In the rows, 128 means zero.
Each run below is a few steps of one of 6 hidden systems, one row a step.
trace 1, bapad:
[[137 165 146  93 106  79 209  96  86 205 124 118 139 200  86  50 127 130]
 [172  95 196  99 206 146  94 158 129 157 131 107 135 163 192 175 155 192]
 [117 125 101 181 135 178 148 190 174  96 114 195 174  62 142 118 106  94]
 [ 71 138 130 126  56 158 180  63 118 158 177 136  79 152 109 110  85 113]
 [137 111 153  68 169  99  96 173  80 182 128  50 103 115 121 130 131 120]
 [155 158  98 123 176 135 172 185 146  71 115 171 168 154 155  97 168 137]
 [ 78 102 157 154  97 162 129  61 139 136 166 170 122 106 165 150 159 132]
 [117 159 123 125 107 121 118 155  85 168  94  84 121  65 109 152  89 111]
 [168 165  80 100 142 158 152 141 148 106 142 110 102 183 114  84 149 148]
 [ 91  89 160 115 164 113 110 111 146 101 166 139 127 124 142 167 189 109]
 [114 146  94 156 105 105 126 144  73 115  87 154 156  84 145 124 102 120]]
trace 2, Mumiz (11 x 18):
[[ 64 157 105 111 153 210 237 151 105 110 135 168 187 177 131 103 161 176]
 [169 139 214 116 135 152  64 219 171 164 138 157  94 100 188 136 141  83]
 [119 147  93 183  75 144 134  79 165 154  92 160 138 108  27 156  53 101]
 [132 112  96  80 109 111 148 179 100  85 158  41  93 164 170  92  76 139]
 [ 90  95 217 127 206 110 141  70  98 132 162 149 123 137  89 154 159 102]
 [119 187  70 147 119 212 158 149 129 103 122 179 116 113 178 143 141 158]
 [142 138 186 115  86 111  99 145 177 179 123  61 117  88 117 111 142  83]
 [143 154 101 147 152  99 140 116 118  70  89 142 146 165  55 143  82 128]
 [144  80 101 110 151 142 117 117 132 113 178  83  79 123 192 135 130 147]
 [ 62 141 164 134 106 115 148  85 131 118 131 156 158 118 107 130 190 104]
 [180 188 103 133 141 142 112 170  97 128  86 130 119 118 159 126 122 151]]
trace 3, danev, 11 rows:
[[152 133 173 123 141  93  97 132 145 148 122  52 145  67 103  64 214  88]
 [133 196 132  99 138 167 187 133 179 172  99 148 144 196  65 167 129 149]
 [120 111  93 165 168 174 149 125 115 114 162 145  68  50 152 163  68  97]
 [117 131 148 118  42 105 116 145 168  86 142 117 140 143 215 114 164 133]
 [141 148 132  89 152 142  94 129  49 156 118  91 100 169  96 115 136 170]
 [151 139 101 140 176 103 114 138 165 125 101 144 145  68  97 161 173  91]
 [ 78 157 163 137  90 156 186  78 142 111 139 129 131 153 122 151 109 137]
 [150  86  99 136 106 161  68 136 122 161 140 106  93 100 152 130  88 144]
 [119 137 129 102 124  75 106 171 136  64 116 133 143 161 132 133 154 108]
 [118 125 132 127 158 139 143  59  98 153 143 120 118 127 101 113 174 151]
 [143 139 100 155 110 121 122 144 148 155  84 147 165  96 127 162 101 130]]
trace 4, bonut (11 x 18):
[[155 106  95 139 154 106  91  85  93  85 123 120 138 162  83  73 148 160]
 [102 106 181 152 155 133 122 104 128 129 130 186 142 120 164 199 131 134]
 [ 98 103  78 112  89 135 141 156 143 168 129  82 162  74 144 105 159 117]
 [177 182 143 153 110 148 116 106 128 104  88 124 140 173 105  99 115 169]
 [126  90 147 107 155 101 111 167 146 163 130 152 129 151 143 195  93 117]
 [ 98  95  74 131 134 113 159 124 108 104 143 117 164 113 111  67 143 122]
 [142 148 195 158 124 170 123  89 114 143 125 145 121 140 142 122 130 157]
 [113 122 133  95 139 105 134 183 157 171 118 108 147 107 126 165 138  96]
 [146 146  74 135 130 138 150 139 114  83 125 128 134 152 121  72 114 146]
 [141 112 188 138 131 127 118 100 146 152 148 158 110 157 126 147 108 119]
 [ 82 115 113 113 140 101 154 156 107 136 126 100 150  80 123 134 128  97]]
trace 5, lomav (11 x 18):
[[148 230 147 119 158 119 133 178 167 140  72 156 136  89  78 172 193  72]
 [135 129 101 146  82 143 114 154 202  91 100 123 149 135 182 228  77 157]
 [105  99 158 165  61  98 102  12 132 126 136 111 124 131 108 140 119 138]
 [139 192 191 115 157  81 119 123  43 135  88 120 114 126 111 144 133 120]
 [137 158 109  87 115  92 121 184 159 117  87 127 180 177 153 157 175 156]
 [ 92 112 117 172 124 158 137  70 154 121 127 180 167 124 125 169 156 151]
 [161 106 163 156 150 107 112  96  79 170 114 123 122 116 148 145  74 155]
 [133 131 158  92 131  88 142 140 119 128 120  97 156 197  96 100 125 142]
 [ 96 129 104 125 164 141 111 149 104  82 124 182 146 138 115 138 171 128]
 [134  92 113 137 134 123 145 124 122 173 140 149 145 103 192 138 124 145]
 [148 124 139 134 144 150 159  90 133 145 137  93 136 152 101  92 115 160]]
trace 6, bapad (11 x 18):
[[142 141 149 119 133 115 155 189 152 182 125 169 139 106 154 114 136  85]
 [111 123 119 134 132 170 196 111 118 132 157 111 125 134 176 132  93 159]
 [113 126 168 123 157 168 110 149 107 148 145 124 107 102 101 103 137  98]
 [104 159 115  93 104 123 160 177 130 117 132 138 126 150 166 138 139 117]
 [108  99 104 126 153 154 143  99 106 151 154 127 127 106 140 115 170 149]
 [129 180 160 130 141 125 138 140 114 124 112 140 110 103 128 146 138 101]
 [126 131  84 120  97 151 120 132 135 112 140 102 115 125 166 118 138 148]
 [ 98 128 127 124 149 129 136 109 125 127 134 119 135 105  83 136 167 109]
 [134 151 107 121 118 106 114 131  97 108 115 148 109 143 151 146 131 134]
 [141 119 110 131 122 124 124 105 150 137 132 101 140 101 137 110 162 131]
 [114 151 139 133 137 127 128 114 120 101 113 125 132 136 100 160 119 129]]
trace 7, lomav:
[[120  94 145 139 139 148 107 102 133 118 114  28 167 111  76 105 133 155]
 [123 158 196 141 105 133 105 172 115 107 125 203 123 142 130  93 114  81]
 [108 129  47  78 113 125 139 135 111 166 140 123  90 147 153 178 120 155]
 [141 112 105 169 144 100 152  81 153 111 120 107 173  79  93  89 160 120]
 [152 153 206 137 161 157 126 150 133 108 140 148  91 150 158 147 105 114]
 [ 91  98  95  87  80 134  92 150 123 161 126  79 143 147 121 151 120 154]
 [120 154 111 169 109 115 156  98 116 105 114 178 151 101 102  79 144  97]
 [170 143 131 112 172 122 121 141 129 142 137 130  77 141 165 173 122 131]
 [ 91  89 127 114 110 130 131 131 158 132 125  65 178 121 104 129 137 138]
 [130 153 153 168 111 150 116 118 107  87 123 185 121 128 131  99 118 112]
 [134 120 106  88 130 103 118 137 121 189 137 119  92 139 150 164 122 133]]
trace 8, tuf:
[[154 173 149 192 151 167 115 100 110 143  81 193 177  60 130  93 201 138]
 [161 149 156 134 103  69 152 103 138 230  71 127 169 143 112 163  90 150]
 [122  97  81 128  88  86 106 129 138  73 105 106 185 192  83 100 104 158]
 [143  69 110 134 176 122  77 121 132 139 165 169 122 127  91  70 182 105]
 [110 107 157 125 148  97 164 150 110 168 128 190 172 124 202 149 148 128]
 [146 173 124 139 100 143 148 150  77 135  89 121 162 143 134  64 100 165]
 [159 112 147 130 171 124 106 128 128 148 122 138 111 169  52 137  75 126]
 [110  58  98 127 111 127  99 169 155 111 150 147 140 127 171 148 101 128]
 [100 124 113 125 116 154 170 120  94 144 170 138 116 113 141  60 143 112]
 [134 150 182 113 159 124 123 135  82 138 124 131 104 153 138 152 117 138]
 [147 140  98 125 131 145 124 193 147 112 110 110 135 124 132 136  92 132]]
trace 9, bonut:
[[151  22 125 145  83  71  89 129 165 162 134 106 184 137 149  84  96 139]
 [ 64 118 185 139 121 127 128 115  68 101  91 122 213 157  99 131 125 172]
 [123 109 122 121 149 171 111 177 103 220 117 183 158 120 138 119 147 150]
 [152 152 117 134 138 101 212 125 177 151 104 128 195 142 119 101 145 136]
 [155 101 163 151 142 167 147 150 125 137 128 102 135 143 145 114  36 153]
 [115 106 176 108 131  87 122 171 124 141 134 147 155 152  97  83 130  78]
 [ 84 153 129 115 151 160 194 129  75 129 138 150 136 146 131 121 129 142]
 [161 133 146 128 161 154 143 129 154 194 147 130 107 106 115 102 134 103]
 [138 169 149 130 136 103 175 151 144  90 116 105 137 124 137 127 110  98]
 [124 114 136 106 123 160 114 151 121 119 166 118  86 155 138 110 100 121]
 [109 144 140 124 133 107 140 109 124 125 134 146 113 129  78 127 149  86]]
trace 10, tuf (11 x 18):
[[128 128 111 128 155 130  96 109  86 102 141 162  73 144 115 156 113 124]
 [126 105  96 100 148 152 137 168 141 156 143 102 124 112 169 153 131 144]
 [111 135 155 152 131 151 171 113 113  96 140 108 130 104 129 102  99 115]
 [150 153 154 120 104 127  92 126 142 138 134 124  79 146 130 140 121 119]
 [ 86 133  98 103 128 129 146 160 148 117 129 123 142 125 114 162 129 113]
 [128 126 104 151 132 146 124  89 109 106 137 119 111  91 131 120 140 138]
 [144 137 159 110 137 117 142 125 151 161 139 100 116 134 141 140 144 126]
 [108 145 129 135 111 128 126 149 138  78 108 124 151 126 121 133 128 121]
 [142 141  99 139 126 134 110 104 137 151 127 139 109 109 102 122 145 122]
 [110 106 140 118 137 109 143 119 136 140 131 122 148 135 140 168 137 137]
 [134 133 120 137 112 125 125 131 123  99 118 109 143 119 136  89 145 133]]
trace 11, Mumiz:
[[136 173 135  77 141 111 123 149  80 143 139 123  73 160 125 110 154 112]
 [112 113 128 141 190 138 164 124 145 152 119 125 152  89 116 193 122 123]
 [153 141 126 157  92 147 146 133 170  81 138 135 127 131 165  70 124 122]
 [124 145 165 107  99 104  89 102 112 151 123 110 100 160 104 167 124 129]
 [ 99 113  85 137 168 153 137 137 104  92 116 104 154  96 105 144 120 141]
 [154 135 134 119 138 118 145 125 152 129 160 137 101 133 151  76 171 107]
 [115 155 143 130 113 110 131 112 129 140  99 146 145 136 128 196 126 141]
 [142 114 111 147 120 153 104 140 123 104 118  89 145  97 133  94 109 145]
 [135 133 127 104 129 108 125 109 141 137 146 136 104 167  92 108 162 116]
 [108 120 106 121 149 112 134 144 113 112 116 140 140 109 161 186 121 136]
 [144 112 139 159 119 140 134 106 129 138 137 117 140  96 140  75 135 125]]
trace 12, danev:
[[ 93 115  89 105  84 123 119 153  85 148 134 112 113 123 149 138  81 129]
 [170 123 127 119 137  80  99 126 147  87 127  79 119 134 129 104 146 117]
 [128 137 145 125 172 141 137 111 121 133 112 155 152 167 112 158 161 167]
 [102 126 101 162 125 150 129 127 108 144 118 146 136  68 112 129 106 113]
 [125 120 162 127  74 102 124 127 171 127 139 113 121 145 137 118 114  99]
 [130 103 106  95 159 139 119 139 108 139 144 112 115 163 126 139 121 160]
 [142 134  90 149 150 111 122 136 119  94 114 155 146  97 128 118 154 117]
 [111 144 184 135 104 115 150  91 119 146 125 127 142 137 134 123 130 129]
 [129 106 109 121 127 156 109 153 135 167 123 103 132 115 112 131 103 134]
 [135 136 113 128 133 112 132 147 149  79 136 146 115 147 123 123 123  96]
 [121 114 138 124 139 125 144  94 106 143 150 134 121 135 158 130 149 146]]

Name the system that made each run.
trace 13:
[[141 130 102 106 183 162 188  93 141 139 170  73  52 120 125 166 101 127]
 [159 130 145 162 140 105  95 132 144  72 141 115  91  69 105  91 113  55]]

bonut
trace 14, 2 rows:
[[116  59  98 114  88 107 105 168 175  99 131 109 171 196 140 155  68 162]
 [ 98  55 150 141 132 106  70 107  58 110 170 163 106 119 133  89 119 104]]

Mumiz
trace 15, 2 rows:
[[148 118 116 139  87 208 100  80 149  81 177 107  51 160 225 145 115 192]
 [ 69 138 186  66 133 150 153 185 141 171 151  47 113  92  80 121 152  60]]

tuf
trace 16:
[[124 137 102 107 132 180 109 178 143 100 149 170 112 148 162 102 186 135]
 [120 184 120 115 125  98 151 120  67 149 117 150 101 108 136 116 163 107]]

danev
trace 17 (2 x 18):
[[171 129 109 121 163 115 123 169 189 153  99  93 148 106  69 147 114 104]
 [154  98  97 146 124  81 142 104 172  65 152 138 116 153 139 121  93 113]]

Mumiz
trace 18:
[[106  62 115 104 134 177 187 156 144 230 177 112 110 143 108 127  33 123]
 [134 106 177  94 216 122 182 195  95 154 170 142 108 145 127  88  89  78]]

bapad
trace 19:
[[129 193 129  83 135 146 134 204 158 110 116 152 128 170 139 143 172 120]
 [160 107 143 165 144 111  94 119 159 141 116 125 114  60 117 167  95  90]]

Mumiz
trace 20, 2 rows:
[[159 132 137 170 148 158 120 131 174 118 108 144 143 122 106 151  83 130]
 [122 118 103 119  71 134 112 120 158 105 157  98  90 143 137 113 110 121]]

Mumiz
trace 21, 2 rows:
[[129  91 139 138 138 126  57  71 121 151 141 148 130 114 102 106 214 138]
 [120 159  32 104 103 106 133 158 115 143  86 168 159 124 133 149 161 147]]

Mumiz
trace 22:
[[139 173 154 174 131  78 189 154 101 154  81 118 146  46  81 119  24  52]
 [188 132 143 125 153 165 200 103 160 122 156  68  98 220 128  93  54 176]]

Mumiz
trace 23, 2 rows:
[[ 88 100 154 129 117 100 154  85  40 162 159 149 114 139 138 100  90 125]
 [ 92 139 148 105 159 199 165 167  93 168 128 139 152 146 134 130 128 166]]

Mumiz
trace 24, 2 rows:
[[ 76 113 148 106 163 148 160 134 110 128 116 146 204 181 115 150 167 178]
 [159 114 130 147 139 164  67 186 137 128 135 180 119  91 168 101 146 113]]

Mumiz
trace 25 (2 x 18):
[[114  88 165 133 151 155 130 174 101 151 130 120 163 103 185 133  99 149]
 [134 124 116 122  89 156 137 113 130 148 143 131 135 182 116  59 115 156]]

lomav
trace 26 (2 x 18):
[[139 141 174 140 102 144  76  96 189  46 160 138  80 169 115 128 157 107]
 [ 56 133  87 110  82 123 123 128 110 133 135 140  92  89 123 209  99  90]]

bonut
trace 27, 2 rows:
[[ 91  79  55 103 162 121 146  84  91 180 114  81 166 128  53 160 124 176]
 [213 177 152 140 194  96 106 145 124 132 117 191  82 152 109 125 125  99]]

bapad
trace 28:
[[142 166 151 114 119 107 136 114 125 188 128 151  90 141 124 157 130 112]
 [128 139  93 118 140 109 136 135 134 104  93  76 158 124  98 159 121 149]]

lomav
trace 29:
[[103  84  97 175 151 218 135 123 166  84 104  90 228  93  81  92 139 174]
 [153 158 170 173  71 134  89 119 137 134 128 245  97 174  95  96  66  82]]

danev
